One turn moves each row of this set onto another row. After a few examples, where does it send each row asked below?
Dev: [ -6   6  14   1   1   7  -1  -2  12 -10 -12  -2  -4  10   6   9  -8  -6
   8  15 -14 -12   2  -3   9   6  -2  -5]
dapi: [ -8   2 -10  13   7  -7 -23  -5   8 -13   6  -7  -8  -6   7  12 -16  -2
   1  -7  -3 -14   1   5  11  -1  -1  -3]
limu: [  6   0  -3   9  -9  -4  -2  12  -4 -16 -12 -15   4   6  -7  11  -3  -4
   8   2   2 -18   2  -9 -11  -2   3   5]
teti: [-17   1   4  -3   7   5 -15   6  10   6   3  -9   2   0   5  -1   1   4
  -4  -4   7  -7  -9 -11   6   4   1 -20]
mito: [  2  -2  -7   0   2  -8  12   0  -5  13  -3   9  -1   4  10   5   3  -3
  -4  -9   4   3  17   2 -18   8   3  -3]
Dom: [  7  -7  -8   5   7  -7  10  -1   0   5   0   0   1 -11   8  16  -7  -1
   6 -10   7  -2  20   3 -11  10   0   9]
detu: [-17  -2  11   0  13   3 -12   3   6   6   0 -14   2   2   7   3  -8   1
   5  -1  10  -9 -13 -16   1   2  -8  -8]
ril: [ -9   3 -10  11   6  -8 -23  -7   6 -13   6  -7  -7  -1   7  13 -15  -6
  -1  -7  -4 -16  -2   4   8  -1  -5  -5]
mezu: [  6   2  -4   7  -1  -6  -1  19  -5 -16 -15 -16  -1   4  -3   4  -3  -1
   2   1  -2 -24   3 -12  -6  -1   1  -1]
fiv: [  7  -2   1  14   1   6   4  -6  13  -3  -8   1 -17  -7   5  -7  -9 -11
  -6   7   2   4  -9  21  -9   0  -6  -8]
pesur: [  5   4  -8   8  -6  -2  -4  19  -2 -15 -14 -11   1  -1  -5   0   1   2
   0  -3  -3 -20   6  -8  -2   2  10  -6]
biri: [ -6   9  11   1   1  10  -2   1  13 -10 -13   0  -3   4   5   5  -5  -2
   6  13 -15 -11   5   0  13   8   4  -8]
sili: [  7  -2   2  15   2   7   4  -5  12  -3 -10   0 -16  -8   4  -8 -11 -13
  -3   6   2   5  -9  20 -10   0  -7  -5]
Vif: [  5  -2  -5   2  13  -6   8   2  -7   5  -6  -2   2  -9   8   7 -13  -7
   9 -14   5  -9  13  -3 -15  16 -12   6]
Kav: [ -2   7  -1  17  -1   4  -3   5   2   7   1  -5   7   4  -4  -4   1  -3
 -18   0   8   7  -9   8  -8 -15 -10   2]
tal: [-14  -6  10   3   3   5 -13  -3  10   5   6 -13   7   2   4  13  -5   2
   9   1  14  -1 -10 -11  -3  -1   0   0]
zatod: [ -6   9  10   2  -5  13  -4  -3  13  -9 -11   2   2   4   2   8  -5  -4
  10  11 -14  -7   4   3   9  10   7  -5]
pabu: [  0   2  -6  -1   7  -5  11   4 -10  14  -9   7  -1   2  10  -5  -1  -5
  -2 -14   2   0  14  -1 -17  13  -2  -6]
Rem: [  6   2  -8  10 -13   1  -5  13  -3 -16 -10 -12   6   2  -9   7   2  -1
   5  -3   0 -15   5  -4  -8   1  12   1]
Rigi: [  6   0   1  14   1   7   3  -7  10  -3 -11   0 -16  -5   4  -8 -11 -14
  -3   5   1   3 -11  20 -12   1  -9  -7]
pobi: [ -4  11  -1  17   3   7  -5   9   0   8  -4  -5   8   0  -4 -12  -1  -2
 -17  -4   8   4 -10   7  -5  -9 -11  -1]
busa: [  1  -1  -1   4  12  -6  14   5  -9  13 -11   3  -2  -2  12  -3  -7  -2
   5 -10   6   0  14  -4 -17  11  -4   3]
mege: [  4   3 -11  -4  10  -9   7   2  -7   5  -4   2  -1  -3   9   3  -4  -8
  -6 -16   0 -12  13   0 -11  18 -11  -8]
degi: [ -2   8   2  20   8   5  -2  12   2   8  -6  -8   5  -3   0 -11  -6   0
 -13   1   8   4  -9   5  -4 -13 -14   4]
fofe: [ -2   4   3  20   5   1  -1   7   3   8  -1  -8   4   1   0  -3  -3   0
 -15   5   9   6  -8   6  -6 -17 -12   7]
Fav: [  6  -1   1  13   1   5   4  -6  11  -4  -9   0 -17  -4   5  -8  -9 -14
  -6   6   1   3 -10  21 -10   0  -8 -10]
bis: [ -6   7  13   2  -5  10  -3  -6  11 -11 -11   0   2  10   2  12  -7  -7
  12  14 -12  -8   3   0   5   8   0  -2]
sisu: [-10   4 -10  12   5  -5 -26  -8   4 -13   4  -6  -4  -2   4  12 -18  -9
   4 -10  -3 -15  -3   5   7   3  -6  -3]
Sev: [  7  -3 -14  -2   4  -9   8   0   1   6   4   4  -2  -5   9  12   3  -2
  -8 -13   2  -6  20   5 -10  11   2  -5]
Lusot: [  3  -6  -2   5   7  -9  15   1  -4  13  -5   4  -2   0  12   7  -3   0
   3  -6   7   4  17  -1 -18   5   1   5]
dof: [ -9   3 -10  15   6  -3 -25  -6   6 -12   4  -5  -4  -8   5  11 -18  -4
   6 -10  -2 -13   0   5   9   2  -1  -1]
gonod: [-15  -2   4   1  -2   7 -15  -1  12   6   9  -8   6   0   2   8   3   5
   1  -3  11   1  -7  -6   2   1   9 -11]

pabu goes to busa
fofe goes to Kav
Sev goes to mege
Now find these:
teti goes to detu
ril goes to sisu
mezu goes to limu
zatod goes to biri
fiv goes to Fav

One turn moves each row of this set onto another row. After a few examples, where does it send each row asked below?
negud: [18  0 12  0 -5  2 -4 -9 -1 -3 -5 -9  1  6 -9 -6 11]
vamog: [ -6   2   1   6 -11   9  11  -1  11  10   6  -6  -7 -12  -9  -5   7]
Puga: [-5 11 -4 -3  1  9 -6  9 10 -9 -3  2  8 -8  0 19 -2]
Suvaz: [ -5   7 -11   6   5 -10  -8  -2  -3   8   7   3   7  11  13   2  -9]
Zulo: [  9  14 -17   5   5   2  -6 -15  11  12  -7   1  -7   1   3  -7   3]
fomip: [  0   3  -1   2  -4 -15  10   5   9   8   8 -15  12  -4  -5   1   8]
rugit: [-14  13  -6  -3  -6   7  -2   4  16   7  -4   5   0   2   2  19   3]
zes: [ -9  -5  -1  10   0   4 -13   9   6   3  11  -7  -8   7  -8  13  -1]
lise: [ 16   0  -6  -3   8   0   9 -12  12   4 -12  -3   9  -3  -1  -9   0]
Rurom: [  0   4 -12   3   7 -13 -12  -6  -7   7  -4   5   5   8   3   6  -7]
Bifa: [ 13  -2  11   7  -4   7   1 -11  -2   0   4 -10   1  16  -9   0   9]
gof: [  5   1  -9   1   2  17  -4  -2 -11  -6  -1   1  -2   6  -7 -12  -6]
fufo: [ 16   9 -11  -6  10   8   0  -8  -2   4 -13  -3   2   6   0  11   5]
Suli: [ -1   8   3  -3  -5   0  -4 -10  13  17  -4  -2   5  20   3 -10  -1]
kala: [ -5  -1  -2  -4   9  20   1   2  17  -2  -2  10   6   4   2 -14   2]
tari: [  8   2  -6  17  13  10 -10   2   3   0  -8   8   3  16  -6   3   7]
keda: [ -8   0 -14   8   3  -7  -1  12   9  -1   5   9  -9  -6  -3  -5   1]
neseb: [ -3 -10   6  -4  -9   9  -4  17   9  -7   4 -10   4   2  -2   5   0]
Tevep: [-2  1  7 -3  3  8  3 -4 23 -2 -6 -4 12  5 -9 11 17]
dekar: [ -4  10  -6  -2 -17   3  -3 -11  -6   6   4 -11  -2  -1   1  12   2]
vuv: [-11 -10  -1   5  -5   1  -9  11  20  12  11  -5   9   1   1  -3   2]
vik: [  2   8  -9  11   7  14   3 -15   7   3  -2  14  -3   0   4   8  -5]
rab: [  2   0   1  13  -1 -11   9   8   7  -2   0  -7  12  -3  -4  16   7]
mozi: [  7   1   3  -3   7  10   4   1 -10   1   0  -3   6  -4   4 -12 -11]
nirod: [  4   4  -6  11  16  -5  -7  -3   7   5   1   0   8  21 -10  -9   8]
Timi: [  1  -5  12  -5   4   2   1   1  25   4   1   2  11   2 -13   7  12]
kotas: [ -9   0  -6   9   5   9 -11   7  -8  -7  10 -12  10   0  -1   5   8]
meres: [  3   3  -1  -6 -19   4  -6  -1  -6   9   5  -3   2   0   2  15   4]
tedo: [  2  11   3 -12  -1   8 -11  -8   9   6  -3  -1  19  11   6  -7  -5]
Riv: [ -9   0 -10   7 -12  11   0  -6  14   8   2  -1  -8   2 -20   3   8]
Riku: [12 17  4 -2  4 -1 12 -5  4 -3 -1 -5  4  6 13  7  0]
Pepas: [-16  -6   5  -9  -4   6   1  -6   7   0   7 -17  10   6  -7  -4  -2]
dos: [-12   1 -16  11  10  -5   6   5   9  -4   3   2   0 -12  -1  -5   3]
tik: [  8   0  -9   7  -1   6  18 -10  13  12  -1   2   5  10   1  -7  14]
fima: [-16   1  -8   9  -4   2 -14   0  21  -7   0  -4   7  12  -5  -3   6]
Fideb: [ -4   2  -7  -9  10  13  -5   1  15   7  -7  10   3   0   0 -15   9]

Suvaz goes to dekar
Rurom goes to meres
Pepas goes to tik
Now find these:
mozi goes to fomip
neseb goes to lise
nirod goes to rugit

